Here are some numbered points:
[-1.7 -1.7 0.1 -1.3 0.5 -1.2 -0.4 -1.0 -1.4 -2.1 -1.5 -0.2 -0.7 -0.5 -0.2 -1.3 -0.8 -1.3 -0.2 -2.4 -0.4 -1.4 -1.9 -0.2 -0.7 0.1 -1.1 0.0 -0.2 -2.9 0.3 -0.7 -0.7 0.0 -2.2 -0.1 -0.9] 0
[-0.7 -0.7 -1.0 -0.4 -0.4 -0.9 -0.3 -0.6 0.0 1.3 0.1 -0.8 0.7 -0.6 0.3 -0.6 -0.1 -0.4 1.3 -0.6 -0.4 -0.5 0.3 -0.9 -0.9 -0.8 -0.4 -0.4 -1.3 -0.1 -0.6 -0.5 -1.8 -0.7 -0.2 -0.5 -1.5] 1
[-1.8 -0.5 -0.1 -1.0 -0.9 -0.4 -0.3 -1.7 -1.5 0.4 0.3 0.3 -0.3 0.8 1.6 -1.7 1.9 0.9 2.0 -1.2 -1.6 0.4 -0.1 0.4 -0.5 -1.4 0.3 0.0 -0.7 0.2 -1.7 -1.7 -1.6 1.3 -0.8 -0.2 -1.6] 2
[-0.6 -0.1 0.1 -0.6 -0.2 -1.6 -0.2 0.0 0.5 -0.4 -0.8 -0.7 -0.1 -1.2 -0.1 -1.2 -0.7 -0.5 -1.0 -0.6 -1.3 -0.5 -0.7 -0.4 -0.9 -1.0 -0.6 -0.9 -0.2 -1.0 -0.2 0.0 -0.3 0.1 1.0 -2.0 -0.2] 3
[1.7 0.8 -0.2 1.1 0.2 2.9 1.8 1.2 0.0 -0.4 1.0 0.9 0.0 1.9 -0.1 2.2 -0.1 0.6 0.7 0.5 1.5 0.2 0.2 0.3 1.7 1.9 0.4 0.6 1.2 1.2 0.8 0.2 2.9 -0.1 0.6 1.7 2.7] 4
[-0.6 -0.5 0.2 -0.4 0.5 -0.4 0.9 -0.5 -0.8 0.6 0.4 -0.2 -0.5 0.1 1.5 -0.6 -0.9 -0.2 1.1 -0.4 0.2 0.3 -0.4 0.2 -0.6 0.3 0.6 1.6 -0.1 -1.2 -0.6 -0.4 -0.1 1.4 -0.3 -0.6 -1.1] 5
[-0.2 -0.5 -1.2 -0.7 -0.2 0.7 -1.3 -0.5 -1.4 -1.4 -0.4 -0.1 -0.7 -0.4 -1.4 -0.4 -0.2 -0.4 -1.3 -1.3 0.1 -0.4 -0.4 -0.4 -0.6 -0.6 -1.0 -0.7 -0.4 0.1 -0.3 -0.4 -0.3 -1.2 -1.7 0.6 -0.4] 6
[-0.1 -0.4 -0.7 -1.2 -1.5 -1.0 -0.6 -0.7 -0.7 -0.2 0.0 -2.0 -1.8 -0.7 -0.5 -0.3 -2.4 -1.4 -0.4 -0.6 0.4 -1.1 -0.8 -0.7 -0.9 -1.3 -0.3 -0.6 -0.6 -2.0 -0.2 -1.3 0.4 -0.2 -0.3 -0.7 -0.8] 7
[1.4 0.2 -0.4 -0.6 0.4 -0.1 -0.6 -0.7 -0.3 0.2 -0.4 -3.4 -0.4 -0.6 0.3 1.2 -0.8 -0.4 -2.2 -0.1 1.6 0.7 -0.9 -0.9 0.1 0.5 -0.2 0.0 -2.5 0.1 1.6 -1.2 0.1 -0.7 0.0 1.2 -1.9] 8
[0.7 0.0 -1.9 -0.4 -0.4 1.7 -0.2 0.2 -1.2 -0.1 0.5 -1.0 -1.4 0.4 -0.9 1.6 -2.1 -0.7 0.1 -0.7 0.9 -0.6 -0.7 -1.5 1.0 0.5 -1.0 -2.0 -1.6 0.8 -0.2 -2.0 0.5 -2.5 -0.5 1.7 1.2] 9
[1.1 1.9 -0.3 1.1 1.1 2.6 -0.1 1.3 0.4 1.7 1.0 0.8 0.9 2.0 0.1 1.7 2.8 2.3 0.4 0.5 1.6 2.2 2.2 -0.1 1.4 0.2 1.7 -1.7 0.4 3.1 0.6 -0.4 1.2 0.1 1.3 3.0 2.5] 10
[2.5 1.9 0.3 1.5 1.0 3.0 1.1 1.6 0.9 2.7 2.5 0.0 0.9 0.2 1.0 3.4 1.8 1.5 0.7 2.6 1.9 2.4 1.9 0.4 1.0 2.9 1.7 1.7 -0.8 3.5 0.4 1.0 1.2 0.1 0.8 2.4 0.2] 11
[-0.1 -0.4 0.3 0.1 -0.3 0.4 0.0 0.3 -0.1 -0.8 -0.2 0.9 -0.3 0.4 -0.2 0.9 -0.3 -0.3 0.0 -0.4 -0.1 -0.1 -0.6 0.0 1.3 0.2 -0.3 -0.6 0.5 -0.6 0.2 0.3 0.3 -0.3 -0.3 0.1 1.0] 12
[0.4 1.3 2.9 1.2 0.7 1.1 1.9 1.7 3.0 1.0 0.8 1.9 2.0 2.0 0.8 2.7 1.7 1.7 2.3 2.1 0.2 1.9 0.3 1.6 3.9 0.8 1.3 0.4 1.6 1.8 2.1 1.4 1.8 1.1 2.8 1.5 2.8] 13
Which five points above are nearest to each new point, looking only along the 3 directions in which the numbered points spread most? Their numbers follow each, smallest number first.
[0.3 0.3 1.9 -0.5 0.7 0.3 0.4 0.1 0.6 -1.1 -0.5 1.0 0.4 2.2 0.7 -0.3 0.9 0.6 0.6 0.3 0.5 0.7 -1.2 2.4 2.5 0.0 0.9 1.9 2.8 -1.7 1.4 0.8 2.2 2.4 0.0 0.6 0.7] -> 3 4 5 12 13
[-0.2 0.6 -0.9 -0.9 -2.2 -0.6 -1.7 -0.5 0.0 -0.8 -0.6 -2.2 -1.1 -0.2 -2.0 -0.2 0.4 0.3 -0.9 0.6 -1.0 0.6 0.1 -1.0 0.0 -2.2 -0.1 -1.9 -1.5 1.2 -1.7 -2.1 0.0 -0.7 1.0 -0.7 -0.7] -> 1 5 6 7 8
[-0.4 0.2 -0.1 0.6 -0.3 -1.6 -0.8 -0.1 0.5 0.1 -0.3 -0.1 0.7 -1.3 -1.2 -1.3 0.4 0.1 -1.5 0.5 -0.8 -0.3 1.4 0.1 -2.0 -1.0 0.0 -0.7 0.0 -0.4 -0.6 0.7 -1.3 -0.3 1.0 -1.9 -0.5] -> 1 2 3 5 6
[0.8 -0.3 -0.4 -0.7 0.6 -0.5 -0.2 0.3 0.6 0.8 -0.1 -1.3 -0.1 0.1 0.8 -0.1 -1.7 -0.9 0.2 -0.5 1.0 0.2 0.1 -0.7 -1.1 -0.3 -0.9 0.5 0.0 -1.7 1.5 -0.5 0.3 0.1 0.2 -0.2 -0.3] -> 1 3 5 6 12
[0.8 1.6 -1.4 0.9 -1.7 1.0 -2.4 0.2 0.1 -0.1 -0.1 0.3 -0.1 -0.8 -3.2 0.1 1.5 0.5 -2.1 0.8 -0.1 0.5 2.2 -0.5 0.3 -0.9 0.3 -1.8 -0.8 2.7 -1.0 0.7 0.3 -1.6 -0.1 0.1 -0.1] -> 1 6 8 9 12
[0.4 -0.8 1.6 0.0 1.9 -1.6 -0.1 -0.7 0.3 0.1 -1.1 -0.4 0.7 0.0 1.5 -1.3 0.8 0.4 -1.3 -0.7 1.1 0.7 -1.2 0.8 -0.4 0.5 0.7 1.8 0.1 -2.2 2.4 0.5 0.7 2.4 -0.3 0.6 -1.9] -> 1 2 3 5 12
[-0.5 -0.6 -0.1 0.1 -0.4 0.6 1.1 0.4 -0.6 -0.5 0.6 1.1 -0.2 -0.3 0.2 0.0 -1.3 -0.7 1.1 0.3 -0.7 -1.3 -0.7 -0.4 0.0 0.0 0.2 0.1 0.7 0.4 -1.4 0.2 -0.1 -0.7 0.0 -0.5 1.0] -> 1 3 5 6 12
[1.0 0.0 -0.8 -0.2 0.2 1.1 -1.5 -0.5 -0.9 -0.3 -0.4 -1.6 0.1 -0.3 -1.3 0.8 2.1 1.1 -3.5 -0.4 0.1 1.7 -1.0 -1.1 0.0 0.2 0.5 -0.9 -2.4 1.8 0.1 -1.9 1.0 -0.3 -0.7 1.1 -1.6] -> 1 6 7 8 9
[-0.1 -0.1 0.4 0.0 0.4 -1.4 -0.2 0.4 0.5 0.6 -0.2 0.4 0.6 -0.8 -0.1 -1.9 0.6 0.4 -0.1 -0.3 -0.8 0.0 0.5 0.0 -1.5 -1.2 0.4 0.0 0.3 -0.7 0.0 1.0 -0.7 0.5 0.6 -1.0 -0.1] -> 1 2 3 5 12
[0.0 -0.2 -0.4 -0.5 0.1 -1.1 0.2 -0.6 -0.7 -0.4 -0.4 0.2 -0.9 0.0 -0.3 -2.4 -0.4 -0.4 -1.2 -1.1 -0.5 -0.8 0.7 0.5 -1.6 -0.9 0.0 0.7 1.0 -1.5 -0.5 -0.5 -0.1 0.8 0.1 -1.8 -0.5] -> 0 1 3 5 7
[-0.3 -0.4 -1.4 -0.7 -1.6 0.9 0.0 0.3 -0.8 -0.8 0.5 0.2 -1.2 -0.2 -0.3 1.1 -2.1 -1.4 1.4 0.1 -0.5 -1.4 -0.5 -1.3 0.9 0.3 -0.7 -0.5 -0.4 0.6 -1.4 -0.5 -0.2 -1.9 -1.0 0.3 1.0] -> 6 7 8 9 12
[0.8 0.2 0.4 0.1 0.1 0.0 1.1 0.6 0.6 0.5 0.5 0.2 0.1 -1.1 0.9 1.0 -2.7 -1.8 0.9 1.3 0.6 -1.0 -0.8 0.0 0.5 1.3 -0.6 1.6 0.7 -1.1 0.7 1.3 0.2 -0.6 0.5 -0.7 0.5] -> 3 5 6 9 12
[0.6 0.8 0.7 1.3 1.1 0.0 -0.3 0.6 1.1 1.5 0.3 1.3 0.8 -0.2 -0.1 -0.2 2.3 1.3 -0.5 0.5 0.4 0.6 1.9 1.0 -0.7 0.3 1.0 -0.3 0.8 1.0 1.0 1.3 0.3 0.5 1.0 0.0 0.4] -> 1 4 5 10 12
[-0.5 0.1 -0.6 -1.3 -1.3 -1.9 -0.2 -0.1 0.4 0.2 -0.5 -2.6 -0.8 -0.4 0.3 -1.0 -2.6 -1.3 0.8 -0.5 -0.3 -1.0 -0.3 -0.5 -1.0 -1.7 -0.5 0.0 -0.9 -1.7 -0.4 -1.0 -0.8 0.4 0.8 -1.6 -1.2] -> 0 1 3 6 7
[0.2 0.1 -0.2 -0.7 -1.4 -1.3 -0.8 -0.4 0.9 0.0 -0.7 -2.8 -0.6 -1.3 -0.9 1.0 -3.5 -2.2 -0.5 0.9 0.0 -0.7 -1.3 -0.9 0.3 -0.1 -0.3 0.3 -1.7 -0.8 -0.5 -0.8 -0.5 -1.0 0.8 -1.2 -1.7] -> 1 3 6 7 8
[0.7 1.2 0.1 1.3 0.2 1.0 1.4 0.9 0.4 1.1 1.7 0.8 0.6 0.6 1.1 1.1 -0.2 0.2 1.9 1.7 0.5 0.2 1.5 0.4 0.3 1.1 0.6 0.7 0.4 1.6 -0.5 1.0 0.4 -0.5 0.9 0.6 1.2] -> 4 5 10 11 12
[0.0 0.2 1.1 0.1 0.2 0.5 -1.5 -0.4 0.9 -1.7 -1.1 0.5 1.1 1.1 -1.8 1.0 2.6 0.8 -1.9 0.2 0.1 1.6 -0.8 0.7 2.5 -0.5 0.2 -0.5 0.3 1.1 1.2 0.2 1.1 0.6 -0.2 1.0 0.7] -> 3 4 5 6 12
[-0.1 -0.4 -0.5 0.2 0.1 1.7 0.2 -0.6 -1.7 -0.9 -0.2 1.4 0.1 1.2 -0.8 0.3 1.5 0.7 -0.8 -0.2 -0.1 0.0 -0.5 -0.2 0.1 0.0 -0.2 -0.9 0.8 0.3 0.0 -1.3 0.8 0.6 -1.1 1.0 1.1] -> 1 3 5 6 12
[-0.5 -0.3 -1.3 -0.8 -1.5 0.2 1.1 -0.1 -0.9 -0.8 0.0 -0.5 -1.2 0.5 -0.2 0.2 -2.7 -1.7 1.5 -0.3 -0.8 -1.4 -0.9 -1.2 0.4 -0.7 -1.0 -0.7 0.2 -0.6 -1.5 -0.8 0.2 -0.7 0.0 -0.8 0.6] -> 0 3 6 7 12
[0.1 -0.3 -1.3 -0.6 0.4 -1.0 0.7 0.1 0.2 1.4 0.7 -1.7 -0.9 -0.8 1.0 -0.6 -2.8 -1.0 1.5 -0.5 0.9 -1.8 0.7 -1.3 -2.1 -0.1 -0.9 -0.3 -0.5 -1.5 0.6 -0.3 -0.6 -1.0 0.3 -0.5 -0.8] -> 1 3 5 6 7
[-0.9 -1.1 -0.9 -0.4 -0.8 0.5 -0.7 -0.5 -0.9 -1.1 -0.8 0.4 -0.4 0.6 -1.6 -0.8 0.9 0.7 0.1 -1.2 -1.0 -0.5 -0.8 -0.6 0.1 -1.1 -1.0 -2.1 0.9 0.0 -0.9 -1.2 0.0 -0.2 -0.9 0.5 1.1] -> 3 5 6 7 12
[-0.3 0.3 -1.8 0.0 -0.9 -0.5 0.9 -0.1 -0.8 1.8 1.5 1.0 -1.4 -0.4 0.8 -2.4 -0.4 -0.1 2.2 -0.4 -1.0 -1.0 1.9 -0.1 -3.2 -1.6 0.0 -0.6 0.7 -0.1 -3.4 -0.2 -1.5 0.1 0.6 -1.8 0.4] -> 1 2 3 5 6
[0.7 0.7 1.4 1.0 0.2 -0.5 1.2 1.7 1.4 1.0 0.7 0.6 0.8 0.0 1.4 0.5 -0.4 -0.4 1.5 1.3 0.8 -0.1 1.1 1.4 0.2 0.9 0.9 1.8 1.4 -0.4 0.7 1.8 0.8 1.0 1.6 -0.5 0.1] -> 4 5 10 12 13
[0.3 0.2 -1.0 -0.4 -1.2 0.8 -2.8 -0.2 -0.4 -0.6 -0.7 -2.3 -0.2 -0.4 -2.1 1.0 1.5 0.6 -2.4 0.1 -0.1 1.1 -0.4 -1.4 0.8 -1.0 -0.5 -2.3 -2.5 1.7 -0.1 -1.8 -0.3 -1.4 0.4 0.7 -0.3] -> 1 6 7 8 9
[-0.2 -0.7 -0.2 -0.7 -0.4 -1.2 0.0 -0.2 0.2 -0.2 -0.4 -1.2 -0.4 -0.8 -0.2 0.1 -1.7 -1.6 0.4 0.0 0.0 -0.9 -0.7 -0.7 -0.5 0.4 -0.9 0.2 -0.9 -0.8 -0.3 0.2 -0.9 -1.0 -0.2 -0.4 -1.2] -> 1 3 5 6 7
